[[110 146 141 133]
 [114 126 143 107]
 [146 133 120 123]
 [124 105 131 114]
 [142 124 130 126]
 [129 127 112 142]
 [144 127 110 140]
 [101 130 154 112]
 [104 128 136 117]]
:
[[144 127 110 140]
 [129 127 112 142]
 [146 133 120 123]
 [142 124 130 126]
 [124 105 131 114]
 [104 128 136 117]
 [110 146 141 133]
 [114 126 143 107]
 [101 130 154 112]]

[[115 148 122 115 142 113 131 120 124 133 112]
 [142 114 147 122 117 148 116 128 131 126 135]
 [122 135 125 128 111 123 126 121 120 144 145]
 [127 123 128 142 108 120 134 130 135 137 143]
 [116 151 106 119 142 116 139 119 111 136 121]]
:
[[116 151 106 119 142 116 139 119 111 136 121]
 [115 148 122 115 142 113 131 120 124 133 112]
 [122 135 125 128 111 123 126 121 120 144 145]
 [127 123 128 142 108 120 134 130 135 137 143]
 [142 114 147 122 117 148 116 128 131 126 135]]

[[112 126 139 135 122 128 134 128 121 142 145 121]
 [124 146 110 120 120 145 133 111 110 137 117 154]
 [112 144 136 147 119 140 107 141 132 148 140 131]
 [147 135 132  99 108 126 128 148 134 121 142 136]
 [113 124 129 119 112 135 137 141 137 120 108 122]
 [118 127 146 117 115 114 149 119 106 137 136 135]]
:
[[124 146 110 120 120 145 133 111 110 137 117 154]
 [113 124 129 119 112 135 137 141 137 120 108 122]
 [147 135 132  99 108 126 128 148 134 121 142 136]
 [112 144 136 147 119 140 107 141 132 148 140 131]
 [112 126 139 135 122 128 134 128 121 142 145 121]
 [118 127 146 117 115 114 149 119 106 137 136 135]]

[[130 118 146 127 111 131 124]
 [131 128 127 124 133 133 119]
 [104 139 117 122 147 104 126]
 [124 143 129 112 126 126 127]
 [139 126 139 122 136 136 130]
 [131 128 120 125 130 136 132]
 [128 119 131 126 142 131 112]]
:
[[104 139 117 122 147 104 126]
 [131 128 120 125 130 136 132]
 [131 128 127 124 133 133 119]
 [124 143 129 112 126 126 127]
 [128 119 131 126 142 131 112]
 [139 126 139 122 136 136 130]
 [130 118 146 127 111 131 124]]

[[117 103 128]
 [138 141 112]
 [107 142 110]]
:
[[107 142 110]
 [138 141 112]
 [117 103 128]]

[[113 119 137 146]
 [127 140 119 132]
 [132 104 127 154]]
:
[[127 140 119 132]
 [132 104 127 154]
 [113 119 137 146]]

[[100 144 112 112 113 153 138 147 146 150 110 111 151 133 125 103]
 [124 118 114 102 145 137 150 134 135 143 107 112 142 110 144 112]
 [154 119 137 146 145 103 113 113 111 102 146 148 100 120 135 155]
 [122 110 143 119 120 129 134 121 122 134 127 109 128 146 107 124]
 [133 139 105 129 144 130 134 138 136 125 122 141 131 104 156 122]]
:
[[133 139 105 129 144 130 134 138 136 125 122 141 131 104 156 122]
 [100 144 112 112 113 153 138 147 146 150 110 111 151 133 125 103]
 [124 118 114 102 145 137 150 134 135 143 107 112 142 110 144 112]
 [154 119 137 146 145 103 113 113 111 102 146 148 100 120 135 155]
 [122 110 143 119 120 129 134 121 122 134 127 109 128 146 107 124]]
---
[[130 132]
 [114 129]
 [114 132]
 [151 131]
 [108 124]
 [132 124]
 [145 128]
 [128 126]
 [146 127]
 [109 131]
 [121 126]]
:
[[114 129]
 [151 131]
 [132 124]
 [128 126]
 [109 131]]

[[129 129 129 129 129 141 128 129 130 146 129 130 130 128 130]
 [129 129 130 128 131 151 129 130 129 131 129 131 131 128 129]
 [136 130 140 128 129 135 132 129 129 128 128 129 136 129 128]
 [132 130 133 128 129 142 130 129 131 132 129 130 133 128 129]]
:
[[129 129 130 128 131 151 129 130 129 131 129 131 131 128 129]
 [132 130 133 128 129 142 130 129 131 132 129 130 133 128 129]]

[[129 124 119 134 144]
 [123 122 126 135 134]
 [125 103 132 140 137]]
:
[[123 122 126 135 134]]

[[114 147 134 132]
 [104 109 116 148]
 [143 126 135 150]
 [106 150 117 105]
 [109 104 109 121]
 [122 142 145 106]
 [113 140 139 138]
 [146 124 125 151]
 [108 140 149 137]
 [145 139 118 120]]
:
[[104 109 116 148]
 [106 150 117 105]
 [122 142 145 106]
 [146 124 125 151]
 [145 139 118 120]]

[[117 139 129 126 140]
 [124 126 144 132 138]
 [114 124 140 132 156]
 [127 132 129 130 127]
 [147 112 133 132 119]
 [122 128 124 119 129]
 [127 119 132 136 114]
 [130 129 127 123 127]
 [127 128 132 130 126]
 [117 131 119 131 149]
 [134 145 118 126 116]
 [126 129 129 127 118]]
:
[[124 126 144 132 138]
 [127 132 129 130 127]
 [122 128 124 119 129]
 [130 129 127 123 127]
 [117 131 119 131 149]
 [126 129 129 127 118]]

[[112 138 149 115 115 144 141 143 119 147]
 [138 110 116 143 126 131 104 130 144 121]]
:
[[138 110 116 143 126 131 104 130 144 121]]

[[142 114 104 131 127 148 131]
 [128 114 109 131 125 156 134]
 [144 103 106 132 132 133 130]
 [106 133 133 124 157 136 126]]
:
[[128 114 109 131 125 156 134]
 [106 133 133 124 157 136 126]]
---
[[133 123 154 123 128]
 [124 133 118 128 131]
 [125 128 133 125 126]
 [128 132 111 129 129]]
:
[[133 118]
 [128 133]]

[[128 115 134 126]
 [138 122 130 112]
 [135 118 126 112]
 [145 127 120 100]]
:
[[122 130]
 [118 126]]

[[110 107 114 147]
 [128 156 143 122]
 [145 105 122 125]
 [133 140 131 117]]
:
[[156 143]
 [105 122]]

[[102 142 101]
 [144 140 139]
 [149 146 154]
 [103 114 110]
 [153 100 146]]
:
[[140 139]
 [146 154]]

[[143 137 131 104]
 [129 132 138 129]
 [139 138 118 116]
 [116 115 121 139]
 [111 116 128 153]]
:
[[132 138]
 [138 118]]

[[103 144 119 137]
 [151  99 103 112]
 [119 126 105 103]]
:
[[ 99 103]
 [126 105]]

[[152 105 155 126]
 [152 119 115 127]
 [146 148 132 136]]
:
[[119 115]
 [148 132]]

[[149 141 115 103]
 [145 129 129 113]
 [151 119 140 104]]
:
[[129 129]
 [119 140]]

[[121 138 126]
 [147 116 100]
 [117 151 154]
 [158 106 122]
 [131 133 144]]
:
[[116 100]
 [151 154]]
